The rows below come in pairs that one turn or mirror swaps. Which row does each named row swap with?
The rows were stretched afterwards, more along some directions than others.
litu: -1.81	+1.96	+1.43	-2.97	-1.90	-0.81	+0.87	-0.11	-1.15	+0.00	+1.39	+0.67	+0.62	+0.82	-0.46	-0.29
Ner: -0.10	+0.77	-0.69	-2.35	-1.01	+0.24	-0.34	+0.38	+0.30	+1.94	+0.62	+0.51	-0.58	+0.02	+0.54	-0.15
saz: -1.83	+1.67	-0.03	-1.99	-1.72	-0.95	+0.24	+1.18	-0.28	+1.12	+1.19	+0.02	-1.15	+0.30	+0.40	-0.18
tuve: -2.80	+1.07	+0.31	-1.97	-1.09	-0.30	-0.26	-1.97	+0.67	+0.05	+3.61	+3.60	+1.44	+1.90	-0.10	-1.74
Guto: -4.46	+0.76	+1.49	-1.65	-0.02	-0.59	+0.35	-2.64	+0.16	+1.08	+2.70	+0.86	+2.91	+1.58	+1.36	-4.32
Los: -0.73	+1.61	+1.43	-1.64	-0.92	-1.21	+0.88	+0.13	-2.25	-1.25	+1.34	+1.12	+0.58	+0.73	-1.42	+0.05
lum: -0.06	-1.77	-0.73	+1.04	+1.47	+1.60	+0.21	-2.27	+0.40	+1.00	-2.16	-2.03	+2.03	+2.39	+0.32	-1.74
mil: +1.37	-2.84	-2.16	-0.62	-0.37	+2.02	-0.43	-1.26	+2.27	+0.72	+1.48	-1.61	-0.27	+2.37	+0.08	-1.30
nubeg: -0.87	-1.25	-0.63	+0.63	+1.40	-1.78	+0.60	-2.75	+0.62	-0.26	-0.53	-2.30	+2.14	+3.07	-0.83	-2.81
gidi: -1.05	-0.11	-0.17	+0.67	+1.56	-0.60	+0.12	-2.09	+0.46	+0.53	-1.85	-1.06	+2.18	+2.04	+0.01	-2.59
tediv: -3.62	-0.19	-0.06	-0.63	-1.31	-0.21	+0.31	-1.09	-0.15	+0.22	+1.83	+0.34	+1.40	+0.35	+0.00	-2.09
buz: -5.66	+1.15	+1.86	-1.64	+0.14	-2.38	+0.61	-2.43	+0.07	+0.08	+2.88	+1.18	+3.47	+3.02	-0.07	-3.88
Geku: +0.39	-2.20	-0.14	-0.95	+0.32	-0.48	+1.58	-0.61	+2.16	+0.90	+0.41	-2.14	-1.04	+0.66	+1.41	-2.23
vis: -2.09	-3.11	-1.65	+0.68	+0.63	-0.06	-0.51	-1.59	+3.27	-0.06	+0.02	-0.66	+0.98	-0.65	+0.33	-2.66
Golo: -0.77	-1.88	+0.63	-1.01	+0.94	-0.47	-1.47	-0.77	+2.36	+0.53	-0.38	-0.31	-0.34	-0.07	-0.72	-2.04
sanis: -0.27	+1.63	+2.22	-1.11	-0.10	+0.58	-1.10	+0.95	-1.70	+0.68	-0.55	+0.55	+1.19	+0.10	-1.73	+0.49
nefo: -0.78	+0.17	+0.77	-1.41	-0.52	+1.68	-2.30	+0.14	+0.22	+0.32	-0.15	+3.28	+0.92	+1.94	-1.89	+0.91
Nez: +2.02	-2.67	-1.97	-0.48	-0.71	+3.29	-1.23	-1.00	+2.03	+1.32	+1.01	-1.41	-0.73	+1.46	+0.54	-0.31
zami: -2.77	-0.74	+0.49	-0.69	-0.33	+0.20	+1.07	-2.26	-0.31	+0.52	+2.07	+0.84	+2.43	+1.25	+1.33	-2.51
visof: +0.07	+0.67	+0.33	-1.30	-0.56	+1.14	-2.13	+0.62	-0.59	+0.58	-0.62	+2.21	+0.01	+2.50	-2.53	+2.02
sasub: +0.84	-1.67	-0.61	-0.85	-0.25	+1.05	+0.80	-0.32	+2.36	+0.91	-0.33	-0.99	-1.27	-1.59	+2.03	-1.44
pupu: -0.24	-4.00	-1.57	+1.39	+0.86	-0.65	-0.18	-1.63	+2.52	-0.82	-0.16	-0.79	+0.91	-1.17	-0.73	-1.82
suro: -0.56	+0.29	-0.53	-0.91	+1.20	+2.38	-2.08	-1.99	+1.46	+1.58	-0.89	-0.11	+1.51	+3.95	-1.49	-1.09
Sal: -2.86	+0.15	+1.57	-1.92	+0.40	+1.40	-1.31	-1.66	+2.35	+2.29	-0.65	+0.79	+0.65	+1.04	+1.12	-3.64
Bisu: -1.18	-2.60	-1.93	+0.54	+0.38	+0.45	-0.78	-1.49	+2.73	+0.51	-0.50	-0.41	+0.90	-0.34	-0.31	-1.28
Pobov: +0.24	-0.92	+0.88	+1.03	-0.25	-0.37	+1.02	-0.32	+1.18	-0.40	+0.18	-0.45	+0.00	-1.70	+1.18	-1.63
fep: -3.03	+0.39	+0.68	-1.69	+0.42	+1.09	-1.23	-1.94	+1.11	+1.96	-1.02	+0.74	+0.66	+2.01	+0.72	-3.15
Bago: -2.58	-1.27	-0.95	-1.05	-1.29	-0.53	-0.27	-1.59	+0.08	-0.32	+2.12	+0.62	+1.05	-0.13	-0.25	-2.19
tupe: +0.19	-0.94	+0.02	+0.04	+0.74	+0.09	+0.99	-0.26	+1.53	-0.33	+0.08	-1.81	+0.03	+0.23	+0.22	-1.09
tulu: -1.12	-0.67	-1.61	-1.88	-0.33	+0.38	-0.15	-0.61	+1.53	+2.04	+1.36	-0.19	-0.48	+0.17	+1.59	-1.34
Poz: -1.34	+1.78	+1.43	-3.15	-1.05	+1.38	-0.45	+0.62	-0.90	+1.60	+0.00	+1.15	+0.04	+0.10	+0.06	-0.25
mipek: +0.60	-2.35	-1.08	-0.62	-0.49	+2.21	-1.13	-0.89	+2.47	+1.30	+1.56	-0.70	-0.90	+1.45	+0.36	-0.51
febo: -1.17	+0.10	+0.53	-1.80	-0.27	+0.86	-1.70	-0.32	+0.08	+0.02	+0.33	+2.55	+1.39	+3.31	-2.43	-0.14
Saku: -0.67	-1.54	+0.68	-1.34	+0.27	-0.38	+0.40	-1.03	+2.71	-0.08	+0.36	-0.76	+0.54	-0.33	+0.16	-1.62
vul: -4.00	-0.99	-0.06	-1.34	-1.41	+0.04	-0.46	-2.33	+1.01	+0.38	+2.62	+1.70	+1.57	+0.01	+0.22	-2.82
Tuko: -1.02	+1.96	+1.55	-2.87	-0.37	-0.12	+0.16	+1.01	-1.75	+1.56	-0.81	-0.20	+0.11	+2.85	-1.24	+0.11

Swapped with Saku: litu
Swapped with fep: tulu
Swapped with febo: mil
Swapped with Los: tupe
Swapped with buz: nubeg
Swapped with sanis: Pobov

The rows below come in pairs that one turn or mirror swaps. Which row does each named row swap with?
The rows were stretched afterwards, more along some directions than others.
zira: +0.02	+0.43	-2.89	-0.36	+0.58	-0.40	-0.18	+0.15	+1.25	+2.59	-1.29	-0.71	-1.79	-1.54	-1.00	+1.25	-1.04	-0.10	-0.84	-0.18	-0.02
zep: -1.87	+1.19	-2.49	+0.47	-0.44	-0.53	+0.07	+1.69	+1.20	+0.70	+3.26	+0.70	-2.88	+1.93	+0.95	+1.29	-0.47	+0.92	-1.51	+0.21	-2.72
Batov: +1.05	+0.26	-3.56	-0.16	+0.24	+1.13	-2.82	-1.23	+0.04	+0.88	+1.68	+0.69	-2.18	-1.37	-0.81	+0.28	-0.05	+0.81	-1.65	+0.21	-2.24
nule: -1.49	-0.55	+1.24	+1.01	+1.63	-0.84	-1.08	-0.15	+0.63	-0.03	-2.13	+1.33	+2.52	+1.70	-2.10	-0.65	+0.01	-1.15	-0.10	-1.69	+0.48
vuziz: -0.65	-0.03	-1.01	-0.52	+0.05	-0.10	-0.79	-0.23	+0.95	-1.91	+1.52	+1.22	+1.14	+3.23	-4.24	+1.29	-2.57	+0.05	-1.88	+1.01	+0.24
Nibos: -0.82	+0.24	-2.95	+1.79	+1.58	+1.08	-1.46	-1.45	+1.96	-1.32	-0.29	+3.83	+0.41	+3.60	-0.67	-0.31	-0.47	+0.62	-1.40	-1.58	-1.34
ripa: -0.71	+2.60	+1.48	+0.18	-0.10	-3.93	+0.09	+1.79	-0.21	+1.33	-0.90	+2.40	-2.65	-2.76	-0.13	-1.06	-2.42	-0.21	-1.16	-0.13	-2.40
Fudid: -0.76	+2.37	+0.01	-0.95	+0.02	-3.26	+0.16	-0.12	-0.70	+3.30	-0.65	+1.17	-4.80	-4.34	+0.03	-0.09	-1.48	+0.37	-0.63	-1.67	-2.91
zoz: +0.39	+1.56	+1.64	-1.85	+0.54	-0.75	-0.12	+0.04	-2.09	-0.38	-0.03	+1.55	-0.36	-2.26	+0.81	-1.39	-0.89	-0.52	-1.48	+0.04	-0.92
Sapi: +0.71	-0.37	-1.47	+3.17	+2.31	-0.07	+1.32	+0.61	+0.05	-0.25	+1.47	-0.28	+3.42	+2.13	+2.73	-1.75	-0.10	-1.37	+0.30	+1.21	+1.09
tesun: +0.91	+0.59	-4.25	+2.23	+1.21	-0.56	+1.72	-0.64	+0.46	-1.25	+3.91	+0.54	-0.39	+2.50	-0.33	+0.71	-0.79	+1.13	-0.91	+1.17	-0.83
Viti: -1.43	+0.46	-3.84	+0.71	+0.56	+3.90	-1.47	-1.37	+2.09	-1.10	+0.73	+2.39	+0.58	+3.77	-1.18	+0.25	+0.92	-0.52	-0.99	-0.81	+0.56
Gaki: -0.39	+1.73	-1.88	-0.47	+0.46	+4.00	+0.18	-2.20	+0.90	-1.14	+2.50	+0.67	+1.10	+4.30	+1.83	-0.96	+1.97	-1.72	+0.43	-0.53	+1.57
Tonu: +2.85	-1.27	-1.67	-1.75	-0.12	-1.04	-0.59	+0.41	-0.93	+0.84	+1.65	-0.67	-0.82	-2.12	-0.07	-0.15	+0.98	-0.67	+1.53	-0.34	+1.12
vime: -0.07	+2.31	-0.23	+1.63	+1.09	-1.37	+2.18	-0.74	+1.30	+0.12	-0.42	+1.27	+1.23	+1.26	-2.21	+0.32	-2.45	-0.61	-1.07	+0.34	+1.26
mel: +0.90	+0.16	-1.47	+0.19	-2.02	-2.50	-1.09	+0.85	-0.95	-2.21	+2.59	+1.94	-2.66	+0.15	-0.45	+0.07	-1.93	+1.71	-1.65	+1.30	-2.50
lel: +0.51	+2.64	-0.33	-0.66	-0.32	-3.09	+1.01	-0.30	-1.29	+0.68	+2.71	+0.46	-4.21	-2.63	+1.51	-0.73	-1.21	+0.65	+0.38	-0.38	-2.02
Karam: +0.26	+0.66	-3.18	-0.34	+2.15	+0.27	-2.00	-0.35	+1.12	-1.57	+0.17	+4.20	+0.59	+2.36	-1.94	-0.87	-2.12	+0.75	-1.80	-0.60	-1.26
pom: +0.21	-1.70	-0.08	-2.90	-1.47	-2.50	+0.05	+0.10	-2.14	-1.19	+2.35	-0.90	+0.39	+3.48	+0.73	-0.32	-1.47	+2.61	+0.00	-1.77	-0.51
Galub: +1.19	+1.48	-1.45	+2.70	+1.96	-0.78	+0.69	-1.51	+1.63	-0.95	+0.72	+1.85	+0.98	+1.35	-0.38	-1.26	-1.64	-1.43	-0.23	+0.69	+0.97
vabok: +0.11	+2.10	-3.61	-1.67	-1.78	-0.33	-1.26	-0.26	+0.41	-0.38	+2.77	+1.56	-3.16	+0.73	+0.20	+1.32	-0.65	+3.13	-1.19	-1.37	-1.90
gatok: +0.79	-1.26	+1.17	-2.63	-1.19	-2.19	-1.09	+1.63	-2.24	-1.98	+0.55	-0.57	+1.35	-0.91	-0.50	+1.35	-1.55	+1.26	-0.41	+0.27	-0.83
zegaz: -1.38	+1.27	+1.24	-1.39	+0.80	+2.34	-0.32	+0.52	+0.03	-2.93	-0.38	+2.98	+3.44	+3.65	-0.85	-0.08	-0.61	-0.80	-0.86	-1.26	+1.29
kimu: -0.57	+0.39	+1.41	+0.52	-1.24	-4.95	+0.67	+1.24	-1.32	+2.31	-0.93	-1.39	-2.82	-3.17	+1.18	-0.33	-2.68	+0.55	-0.60	-0.56	-2.34
Timud: -0.01	+2.88	+1.08	+0.23	+1.55	+1.44	-2.08	-0.93	-0.10	+1.43	-0.26	-0.73	+0.37	-2.55	+0.80	-1.78	-0.44	-1.47	-1.03	+2.54	-0.27
bolu: +0.52	-1.68	-1.62	+2.27	+1.91	-3.19	+0.91	-0.08	+1.02	+0.52	-1.37	+0.23	+1.06	+0.52	-0.13	-0.75	-0.30	-0.81	+0.97	-0.86	+0.44
rarib: +1.30	+1.22	-0.49	-0.09	-1.92	-3.11	+0.62	+0.30	-1.57	+1.46	+0.64	+0.11	-3.11	-3.77	-0.39	-1.97	-1.59	+0.21	-1.25	+1.49	-0.62
Puro: -0.39	+1.75	+1.08	-0.80	-0.42	-1.38	+0.93	-0.91	-2.27	-0.29	+2.43	-1.82	-1.92	-0.95	+1.47	-1.12	-2.36	+1.03	-0.11	+0.20	-1.70
nefeb: -0.23	-1.00	+0.42	+1.61	+1.23	-3.91	+0.85	+0.17	+0.38	-0.82	-0.98	-0.40	+2.14	+1.40	-0.54	-0.51	-0.54	-0.97	+1.06	-2.03	+0.14
goka: -1.98	+0.40	-3.21	+0.05	+1.88	+2.77	-0.54	-0.64	+1.72	+0.23	-0.51	+3.02	-0.83	+3.76	+0.06	-0.84	+0.87	+0.49	-0.75	-1.83	-0.95
duli: +1.74	-2.30	-3.18	+1.79	+1.55	-1.74	-1.42	+0.62	+1.35	+1.00	+1.21	+0.21	+1.65	+2.62	+1.36	-1.90	-0.38	+0.18	-0.50	-1.14	-0.75
Bebat: +0.26	+0.45	-0.93	+2.74	+0.03	-0.29	-0.90	-0.42	+1.55	-2.69	+2.06	+0.26	+1.42	+3.21	+2.46	-1.54	+0.90	-0.79	+0.85	-1.14	-0.30
ropo: -0.84	-1.23	+0.02	-2.79	-2.16	-3.18	-1.61	+0.10	-1.39	-0.64	-0.03	+1.84	-1.14	+2.43	-0.17	-1.50	-1.70	+2.01	+1.75	-5.27	-1.24
mudo: +0.73	-1.15	-0.12	-1.20	-1.62	-4.89	-0.06	+0.69	-1.61	+1.81	-0.64	-0.09	-3.71	-3.62	+0.17	-0.49	-1.39	+0.71	+0.59	-1.36	-1.76
Rero: +0.92	-0.33	-1.60	-0.27	-1.15	-3.08	-0.94	+1.62	+0.00	+1.49	+1.09	-1.70	-3.33	-3.22	+2.09	+0.39	-0.47	+0.60	+0.65	-0.16	-1.61
Sidum: -0.98	+2.23	+1.41	+0.32	+2.81	+0.66	+1.86	-0.84	-1.50	-0.92	+0.96	-1.61	+2.95	+1.65	+0.01	-0.08	-1.81	-1.27	+0.10	+0.67	+2.00
dur: -0.91	-0.04	-2.77	+1.05	+0.11	+0.78	-0.65	+0.18	+3.10	+0.26	+1.10	+0.87	-0.32	+5.13	+1.92	-0.14	+0.58	+1.48	-0.07	-1.49	-1.00
dudam: -1.16	+0.03	-2.44	-0.67	+0.30	+1.95	-1.07	-1.22	-0.02	-2.74	+2.12	+1.35	+0.15	+4.42	+0.76	+0.91	+1.13	+1.40	-0.70	-0.68	-1.23
Miza: -0.45	+1.12	-0.26	+1.53	+1.94	-1.30	-0.11	-1.34	+1.86	-0.09	-2.33	+2.47	+1.32	+0.96	-2.02	-0.11	-1.14	-1.31	-0.48	-1.14	+0.61
Kon: +0.18	-0.55	-0.29	+1.09	+2.83	+0.46	+1.47	+0.78	+0.13	-0.21	-0.36	-0.36	+2.43	+2.01	+2.00	-0.40	-0.41	-0.95	+0.25	+2.36	+1.64
Vefel: -1.14	+2.14	+0.43	+2.44	+1.24	+0.21	+1.81	+0.13	+0.75	+1.08	+0.42	+1.33	+1.61	+2.19	+1.09	-2.56	-2.23	-0.97	+0.15	+0.21	+1.73
bikas: -1.52	-0.05	+0.43	-1.48	+0.91	-2.45	-1.74	+1.74	+0.40	-0.87	-2.50	+0.72	-0.02	-0.25	-0.46	+0.50	+0.21	+0.01	+0.39	-1.22	-0.94
vig: -2.03	+1.68	-0.10	-2.44	-0.93	+0.41	-2.53	+0.21	-1.48	+0.38	+0.22	+0.76	-2.98	-2.40	-1.07	+0.28	-0.58	+1.55	-1.23	+0.10	-2.33
tefib: +0.14	-1.64	-1.35	-0.36	+1.83	-1.39	+0.79	-0.01	+0.28	-2.18	+0.36	-0.38	+2.03	+2.73	-0.29	-0.02	-0.58	-0.59	+1.41	-0.64	+1.17
loka: -0.34	+1.24	-1.64	-2.39	-1.39	-1.39	-1.83	-1.15	-1.37	+0.67	+1.38	+1.70	-4.60	-2.06	-1.18	+0.50	-0.85	+2.86	-0.92	-2.55	-3.46
mif: -0.27	+1.26	+2.43	-1.57	-1.41	-1.97	-0.43	+0.46	-1.59	-0.13	+0.49	+1.91	-0.28	-0.62	-1.24	-2.74	-2.19	-0.35	+0.98	-1.57	+0.82
fur: -0.15	+1.04	-0.71	+2.69	+1.16	-1.63	+2.03	-0.07	+0.45	-0.87	-0.02	+0.59	+1.62	+1.53	+0.54	-1.90	-0.40	-0.68	-0.62	+1.80	+1.16
kemit: -0.25	+2.51	+1.22	+0.76	+0.16	-1.21	-0.92	+1.16	-0.93	+0.42	+1.32	-1.26	-0.60	-1.98	+2.45	-0.33	+0.04	-1.04	+0.29	-0.19	-0.45
depu: -0.91	+3.60	+1.42	-0.39	+0.84	+0.85	-0.15	+1.08	-0.84	+1.93	-0.32	-0.60	+0.12	-3.18	+0.41	+0.67	-1.68	+0.69	-1.87	+1.12	-0.53
Fazod: +0.79	+2.58	-0.43	+1.50	+1.93	+0.74	+1.65	-1.23	+0.28	+0.45	+0.80	-1.12	+2.20	-0.74	+1.37	+0.40	+0.32	-0.35	-1.24	+1.21	+1.36
rikir: -0.07	-0.90	-1.63	+1.76	+1.16	-2.49	-1.85	+0.17	+1.23	+1.88	-1.64	+1.37	+0.82	+1.24	+0.14	-2.20	-2.31	+0.51	+0.60	-2.93	-0.88
gapib: +0.22	-1.30	-0.66	-2.78	-0.16	-0.66	-2.50	-0.22	+0.35	-0.43	-0.11	+2.49	-0.96	+2.21	-2.33	-1.64	-1.72	+0.88	-0.32	-1.99	-1.54
fovim: -0.75	+0.85	-0.04	-2.27	-1.60	+0.28	-3.42	-0.43	-0.16	+0.19	-1.57	+1.59	-2.34	-1.49	-2.50	-0.01	-0.39	+1.93	-1.15	-0.99	-1.20
Kirep: +1.54	-0.34	+1.27	-1.84	-2.28	-2.10	-0.11	+0.34	-3.29	-0.97	+2.01	-1.06	+0.32	-1.51	+0.16	-0.76	-1.59	+0.47	+0.36	+0.48	+0.64
nibe: +1.03	-1.31	-3.13	+1.57	+1.33	+0.48	+0.68	+1.22	+1.03	-0.36	+1.51	-0.20	+2.53	+2.30	+1.88	+1.06	+0.01	-0.23	-0.64	+0.30	-0.07
piba: -2.00	+0.66	+0.89	-0.81	-0.66	-1.03	+0.57	+0.18	-1.33	+3.03	-0.39	+0.05	-2.69	-0.96	-0.06	+0.08	-1.48	+0.59	-1.10	-1.31	-1.49

Swapped with Gaki: Timud
Swapped with gapib: dur
Swapped with Fazod: zoz
Swapped with Sidum: kemit
Swapped with kimu: nefeb
Swapped with depu: zegaz
Swapped with Kirep: Sapi
Swapped with lel: Galub
Swapped with zira: bikas
Swapped with vabok: Karam
Swapped with bolu: mudo

